In the rows, zero is written as 128.
One turn moves every row onto another: examples first, then more rows asked
togez: [136 127 104 150 123 156 124 128 135 138 105 124 108 116 106 143 126 106
 126 147 134 148 159 152 107 148 107 125 146 123 126 123  91 117 146 137
 136 141 164 111 102 105 115 139 133 124 153  98 118 107 167]
Vovi: [135 121 117 130 162 141 104 102 120 120 129 136 106 148 102 131 110 121
 117 111 112 132 124 121 140 136 124 161 111 150 139 146  99 111 145 105
 109 129 146 107 155 136  96 122 147 116 153 125 138 144 121]
Zol: [107 127 124 125 142 106  83 117 155 141 149 116 129 154 139 111 136  96
  93 119 121 153 134 172 134 145  94 130 167 163 133 149  53 118 103 136
 160 124 160 145 115 133 160 144 127 163 112 104 149 113 116]
pinug: [132 120 120 115 147 103  86 117 148 136 129 112 143 177 127 121 129 117
  93 114 135 136 127 180 132 132 113 145 164 178 140 166  43 112 109 134
 157 112 169 155 107 124 139 119 136 167 107 112 146 110 120]
giped: [125 136 119 130 155 137 109 112 134 106 128 138 107 110 104 146 136  93
 121 110 116 123 150 111 127 128 109 153 140 135 157 135 107 103 139 118
 135 129 157 103 130 154  96 123 121 121 149 110 123 122 129]
gepel: [119 123 122 137 144 124  92 136 156 116 163 124  97 157 129 144 121  90
  98 118 111 134 124 158 129 164 137 111 160 182 128 139  64 118  93 137
 166 126 141 146 130 149 147 130 130 154 119 107 151 119 104]
vapo: [143 136 111 150 161 153 123 133 128  94 110 144  83 121  89 147 111  91
 120 133 126 123 144 129 114 133 103 138 146 149 129 144 109 103 118 124
 123 148 149 120 121 137 102 128 105 109 121 131 121 113 135]
fuf: [147  99 122 129 162 143 104 118 120 125 104 128  91 144  99 133 116 121
 140 123 135 145 111 137 113 124 114 151 108 153 134 146  98 117 139 129
 119 119 164 117 145  93 101 117 133 116 159 115 145 127 116]
Pufof: [148 120 103 151 133 147 114 116 132 120 118 132 113 120  95 136 113  94
 108 152 115 139 152 147 150 154 106 128 147 127 131 140 102 119 120 127
 146 138 151 109  97  99 123 139 119 140 144 121  88 102 183]
sirik: [133 122 119 124 135 117  90 142 149 113 135 124 120 179 120 140 116 119
  86 110 131 121 123 162 135 145 141 140 168 191 126 166  47 102 107 142
 156 119 158 161 116 130 127 128 143 164 117 106 141 117 106]
mevek: [146 109  99 156 148 139 112  93 124 127 104 126 136 151  83 113 110 119
 112 152 105 154 129 156 151 152 110 137 124 130 126 140  95 120 131 118
 113 130 136 117 125  77 126 135 131 148 141 123 122 130 164]
zek: [149 108  94 141 159 151  98 102 127 128  86 134 137 147  97 120 116 123
 120 129 115 152 145 175 132 136  95 153 128 138 126 146  99 141 137 128
 131 151 129 117 122 104 116 127 128 112 141 139 148 135 164]
lup: [115 130 125 143 123 111  93 139 160 118 150 121 104 152 131 142 116  96
  89 116 113 134 118 141 145 167 123 124 164 183 115 149  69 119  92 153
 161 125 157 137 128 132 145 161 136 152 117  99 139 117 105]
Fabav: [147 116 106 143 141 148 113 108 126 158 100 119 118 145 103 126 117 128
 128 141 129 165 131 164 118 148 107 141 118 137 120 124  88 133 153 128
 120 134 153 114 129  78 116 133 150 123 153 115 142 132 152]
mano: [158 117 110 144 182 153 107 123 118 107  84 144 105 155  95 125 104 112
 122 122 127 134 127 149 126 128 113 156 122 155 132 163 101 121 117 119
 117 134 139 115 134 122  92 115 117 111 147 138 147 125 128]
tuda: [135 115 115 122 138  93  92 110 147 133 118 106 155 175 130 119 125 119
 104 118 132 127 125 172 135 137 111 142 155 173 144 167  46 116 106 148
 145 105 174 141 107 127 140 123 133 165 107 111 149 101 126]
tir: [104 116 122 131 137 114  83 107 159 135 157 114 124 155 134 120 139  93
 105 131 118 140 142 170 123 149 106 103 165 161 143 141  59 125 104 138
 152 119 152 143 106 148 154 131 123 152 105 119 151 112 115]
Feder: [108 128 123 133 129 119  88 141 159 120 157 128 105 158 130 132 121  99
  82 116 118 139 129 152 138 158 122 124 173 176 116 151  59 108 100 144
 160 131 150 152 122 138 148 154 135 159 121  97 145 122 102]
vub: [139 125 117 133 130 107 101 137 150 113 122 117 128 173 121 144 109 121
  94 111 131 111 119 152 143 157 146 142 160 192 125 168  48 112 101 151
 149 113 165 152 117 125 118 138 144 162 115 107 146 112 107]
gizi: [135 118 119 131 153 117 101 135 155 114 132 111 121 169 118 146 115 114
  95 105 125 121 123 170 131 160 159 135 158 193 126 161  46 114 103 126
 167 117 156 156 119 133 124 123 140 156 124 117 161 129 117]
Fodi: [150 100 108 134 166 129 105 105 126 100 102 134 113 140  75 111 114 113
 134 132 121 133 122 126 150 143 114 159 113 152 140 147  97 113 114 118
 110 124 145 126 142  82 102 127 114 141 148 127 138 121 117]
rurog: [135 127  95 148 134 152 115 111 137 116 109 133 117 115  92 142 124 102
 119 140 116 142 164 156 120 141  84 136 152 132 124 126 106 125 139 133
 139 166 137 124 110 118 123 137 113 110 117 133 123 123 169]
Duge: [110 121 122 134 130  96  84 110 156 137 146 109 130 151 140 120 130  96
  97 123 111 150 126 162 138 148  90 124 159 161 137 148  66 126  98 149
 158 119 166 128 120 134 165 147 125 155 108 103 145 108 122]
foni: [148 136  94 130 139 150 107 100 126 140 112 121 134 161 104 128 109 134
 101 124 118 149 150 153 139 152 121 152 124 142 138 130  87 126 150 106
 115 137 142 103 129 119 106 125 170 124 149 131 128 140 161]
mev: [140 149  96 129 131 147 112 112 141 126 113 125 135 122 108 141 134 108
 109 126 122 138 178 142 128 144 104 144 152 126 157 118  97 118 144 117
 141 138 154  99 107 137 105 126 145 127 146 117 111 114 169]
retuv: [136 111 119 138 143 151 113 139 131 107 110 133  81 115 104 152 124 100
 137 129 139 126 139 125 104 124 113 135 135 140 139 143 102  99 136 139
 135 126 174 113 119 119 101 123 118 116 159 100 121 102 133]
mubo: [120 111 119 123 147 109  93 106 156 133 127 100 149 169 124 123 134 119
 102 118 133 127 140 185 127 147 128 127 161 173 141 162  41 122 115 126
 153 110 166 155  94 131 133 123 133 157 111 130 162 120 129]
vugub: [151 111 113 128 153 138 108 127 135  92 117 139  88 108  87 137 119  89
 129 131 131 120 145 116 148 142 110 149 137 149 142 147 103 112 103 126
 143 131 161 116 115 106 102 132 104 133 152 127 106  95 139]

pinug turns into sirik
fuf turns into retuv
Now find these:
vub turns into lup
Fodi turns into vugub
rurog turns into zek
Vovi turns into giped
tir turns into mubo

One turn moves every row onto another: examples first, then more rows asked
vum: [148 125 139 132 135 126 115 133 141 117 155 136 103 126 129 129 123 114
  99 147 114 105 149 119 138 127 133 131 128 123 149 145 107 141 104 133
 126 105 131 144 144 135 105 112 122 118 132 180 125]
tifa: [124 111 142 160 107 124 112 140 139 148 158 119 121  98 121 143 111 106
 109 152 104 125 134 136 124 117 123 127 108 155 127 137 146 131 112 117
 148 111 116 151 131 122 121 123 126 130 125 114 144]
Pomo: [130 124 116 136 142 104 141 128 139 137 158 145 124 137 145 140 139 114
 144 101 153 144 128 138 141 131 149 131 130 132 131 143 144 137 151 118
 171 104 133 116 133 171 105 109 126 128 114 129 109]
zatu: [153 130 132 155 135 112 150 105 159 124 144 160 136  89 134 134 101 111
 155 132 125 141 145 109 124 132 149 145 125 124 140 145 130 141 151 116
 122 124 139 151 122 117 144 124 143 130 131 106 113]
Vopi: [121 125 116 130 112 110 122 163 149 116 121 149 124 115 117 145 137 105
 167 126 132 104 155 116 106 142 117 121 154 139 131 139 115 114 137 123
 128 103 113  94 114 125 113 111 123 124 130 113  92]
paleb: [147 124 145 137 128 112 130 136 130 117 131  95 116  93 107 167 128 139
 115  98 110 111 156 139 116 121 138 123 137 149 103 153 133 146 118 125
 134 131 139 126 150 104 114 130 139 151 141 131 104]
zuli: [114 134 138 147 114 145 120 145 141 152 131 115 143 105 128 109 138 139
 105 141 146 127 130 130 134 112 134 134 104 130 167 145 117 130 136 136
 110 135 108 132 140 112 147 106 140 122 100 113 103]
migil: [138 109 122 161 168 107 117 126 119 100 122 115 106 109 130 111 117 143
 137 113 150 104 157 127 132 141 119 107 151 144 114 138 141 118 109 124
 146 140 143 111 145 122 134 150 127 143 132 159 107]
tapi: [110 148 129 129 115 123 150 143 137 131 142 126 150 146 120 134 109 146
 155 129 146 138 106 112 117 129 157 132 131 127  95 120 133 135 132 107
 148 130 138 135 141 146 120 101 154 118 140 102 130]
figo: [127 125 134 136 112 157  94 115 128 130 135  93 148  83 131 141 133 143
 104 144 139 121 127 121 124 108 117 130 161 141 115 134 138  96 137 132
 126 129 138 135 130 129 127 129 134 154 133 106 126]
rugi: [129 128 150 121 119 141 105 137 132 124 149 148 124  97 122 160 102 148
 142 120 135 113 124 141 129 117 113 137 138 145 110 120 149 125 135 137
 112 131 112 122 123 128 149 107 142  77 128  99 129]
Kuz: [126 115 138 159 143 110 167 116 133  93 115 149 123 113 148 111 113 105
 128 142 135 129 141 107 134 147 142 145 129 124 123 133 118 160 130 101
 132 136 157 119 116 144 128 131 137 118 147 139 126]
kiv: [141 115 120 124 121 145  78 116 134 132 148 116 152 122 123 120 135 153
 144 135 146 128 108 131 129 135 110 148 142 120 146 114 140 126 140 142
 117 132 125 103 105 150 133 147 111  92 137 149 121]
getus: [117 153 144 134 128 149 137 141  98 124 118 160 103 119 144 130 125 143
 144 115 141 133 127 133 138 107 120 137 140 125 114 125 122 121 157 131
 163 109 154 111 111 141 156 111 140 138 131 117 132]
tuvag: [139 124 145 107 128 148 144 142 128 150 133 126 147 137 119 129 143 135
 151 140 123 133 133 127 125 142 123 120 134 114 134  86 151 127 125 100
 131 101 139 121 112  89 141 128 124 135 159 138 106]
dufid: [103 150 135 136 138 147 101 117 121 127 135 157 102 124 130 138 125 150
 124 128 137 117 137 146 118 146 107 131 137 136 120 120 117 174 134 136
 130 131 134 110 129 130 102 127  99  86 136 143 115]
roz: [126 102 137 149 134 116 164 120 129 126 125 129  82 119 134 137  89 128
 116 145 129 122 129 135 130 140 153 123 138 100 125 128 143 111 126 134
 121 147 124 114 127  97 156 132 139 107 128 132 129]
tidek: [107 142 107 159 114 120 122 141 108 136 143 147 133 141 129 112 114 122
 159 118 131 135 127 160 134 125 134 105 111 138 142 115 130 114 134 131
 146 108 148 113  90 138 140 141 117 136 139 148 134]
rona: [129 178 136 128 126 141 112 124 133 128 134 146 113 141 139 131  90 133
 189 115 138 126 141 128 125 136 125 120 133 139 137 135 110 113 142 138
 123 102 133 134 122 135 117 136 150 113 133 155 126]
kir: [100 158 135 120 125 126 142 136 121 125 125 117 136 147 128 126 136 149
 151 111 153 127 129 130 149 136 178 123 114 111 131 123 140 156 148 118
 122 126 136 137 130 140 111 110 127 113 150 148 124]
nane: [144 153 140 126 131 161 104 140 133 129 138 101 149 122 158 124 126 126
 133 144 136 108 159 129 139 123 124 133 133 136 152 145 127 115 120 132
 145 125 120 113 176 137 112 120 119 127 108 146  99]
gos: [122 102 115 155 143 124 114 125 132 110 192 154 125 132 119 122 123 144
 131 141 120 132 126 139 130 106 106 132 141 136 133 134 155 152 114 127
 134 115 146 108 130 136 148 116 122 108 147 133 113]
tok: [132 137 143 136 193 108 111 146 118 128 104 134 119 118 118 150 159 119
 138 122 156 126 153 122 123 139 112 132 126 143 120 129 150 119 142 130
 125 106 133 107 107 132 111 126 136 127 133 119 119]
Gis: [129 130 156 135 120  89 128 123 117 124 142 128 105 159 121 138 140 147
 131 124 112 137 129 134 124 118 105 135 107 116 127 145 124 135 124 115
 122 107 110 125 146 104 164 136 116 123 144 116 151]
zad: [141 133 130 131 146 123 143  99 118  95  98 119 157  96 157 124 120 124
 137 115 135 111 135 147 131 156 124 116 132 111 129 104 116 137 144 108
 148 130 148 115 127 153 120 142 122 132 124 143 119]
ropep: [131 135 130 141 129 142 110 123 146 122 136 152 114 120 126 131 150 131
  84 152 144 123 135 121 128 114 162 131 142 163 143 146 119 117 119 118
 125 119 140 119 137 132 153 136 160 138 120 120 139]
kopur: [120 124 143 120 133 139 130 118 127 131 118 104 138 111 132 106 118 139
  79 134 147 104 123 126 138 133 108 118 150 132 148 128 108 124 137 151
  91 133 130 123 123 128  96 115 120 119 124 149 107]
pova: [131 115 131 139 107 103  98 127 131 121 135 102 110 128 150 140 144 136
 152 105 135 146 147 124 134 129  90 132 129 146 105 150 128 105 151 124
 116 117 102 114 145 125 154 129 112 130 138 104 118]
pifik: [122 139 131 137 133 137 132 139 133 133 140 115 131 146 151 116 108 109
  91 164 128 119 135 148 131 146 135 113 123 173 136 105 138 122 108 118
 130 135 138 107 151 135 110 141 133 122 124 130 134]
puvi: [154  79 137 143 122 110 155 118 131 132 130  64 135 110 124 143 123 149
 100 115 123 133 133 132 133 122 138 126 129 125 125 130 154 121 129 136
 119 133 131 108 127 119 122 132 146 130 136 140 120]
dutad: [128 134 134 127 129 141 137 122 120 152 126 102 125  96 117 125 107 155
 148 110 133 133 130 116 108 166 100 117 117 132 141 105 119 151 122 124
 132 137 123 131 160 105 137 150 110 150 124 135 115]
Vuza: [111 108 127 152 135 121 140 112 129 131 138 115 119 146 134 137 139 145
 158 162 139 135 128 119 108 145 121 116 133  84 144 112 129 130 135 123
 109  90 132 108 133 116 123 110 163 118 126 124 132]
lesan: [138 142 136 138 133 115 126 116 128 125 120 118 197  77 128 135 101 129
 173 119 131 121 133 129 124 142 143 123 114 118 135 132 128 127 140 130
 121 131 134 133 128 129 139 131 118 142 128 117 120]
dugak: [148 124 115 125 128 120 126 137 145 129 130 129 113  91 103 153 116 117
 142 129 124 136 130  91 112 139 136 157 135 120 153 158 120 109 138 150
 132 138 112 104 131 134 158 147 104 142 128 128 122]
Seb: [136 144 117 108 129 118 132 114 141 126 142 130 145 137 115 117 138 126
 150  87 163 121 118 139 127 125 146 133 150 140 137 144 141 114 155 103
 132 125 125 130 106 157 110 141 148 129 120 115  95]
nof: [165 115 134 131 116 120 133 124 136 131 112  96 104 107 121 165 125 136
 105 116 128 120 150 106 111 147 153 148 143 126 109 148 106 131 136 150
 117 138 130 107 135 130  94 124 132 122 125 140 118]
Bosaf: [139 119 141 130 111 123 124 110 126 143 124 106 134 161 153 124 122 155
 138 123 146 140 129 116 133 149 109 109 152 138 105 128 110 102 143 131
 113 125 129 105 140  95 139 123  93 105 153 132 118]
Noti: [156 101 125 145 111 108 146 117 142 149 146  88 127 127  96 127 122 138
 113 126 100 128 127 122 103 143 138 130 128 130 141 142 116 161 124 129
 131 126 139 118 138 107 103 139 120 144 134 144 107]
ruv: [123 135 138 137 142 125 138 147 126 136 141 125 128 142 137  89  99 127
 163 127 147 151 104 113 137 121  94 151 127 128 141 133 125 118 156 146
 118 122 142 117 106 151 140 119 156 124 129 128 109]
vake: [161 140 132 128 147  83 116 127 124 125 136 147 110 170 123 134 137 126
 111 113 136 125 132 136 123 137 111 126 140 132 119 143  97 110 129 132
 122 128 134 110 128 105 135 133  90 114 143 135 118]

nane turns into pifik
tok turns into Vuza
vum turns into tifa
Now find these:
getus turns into ruv
nof turns into Noti
Pomo turns into tapi
rugi turns into kiv
zatu turns into lesan
roz turns into dugak
Bosaf turns into vake

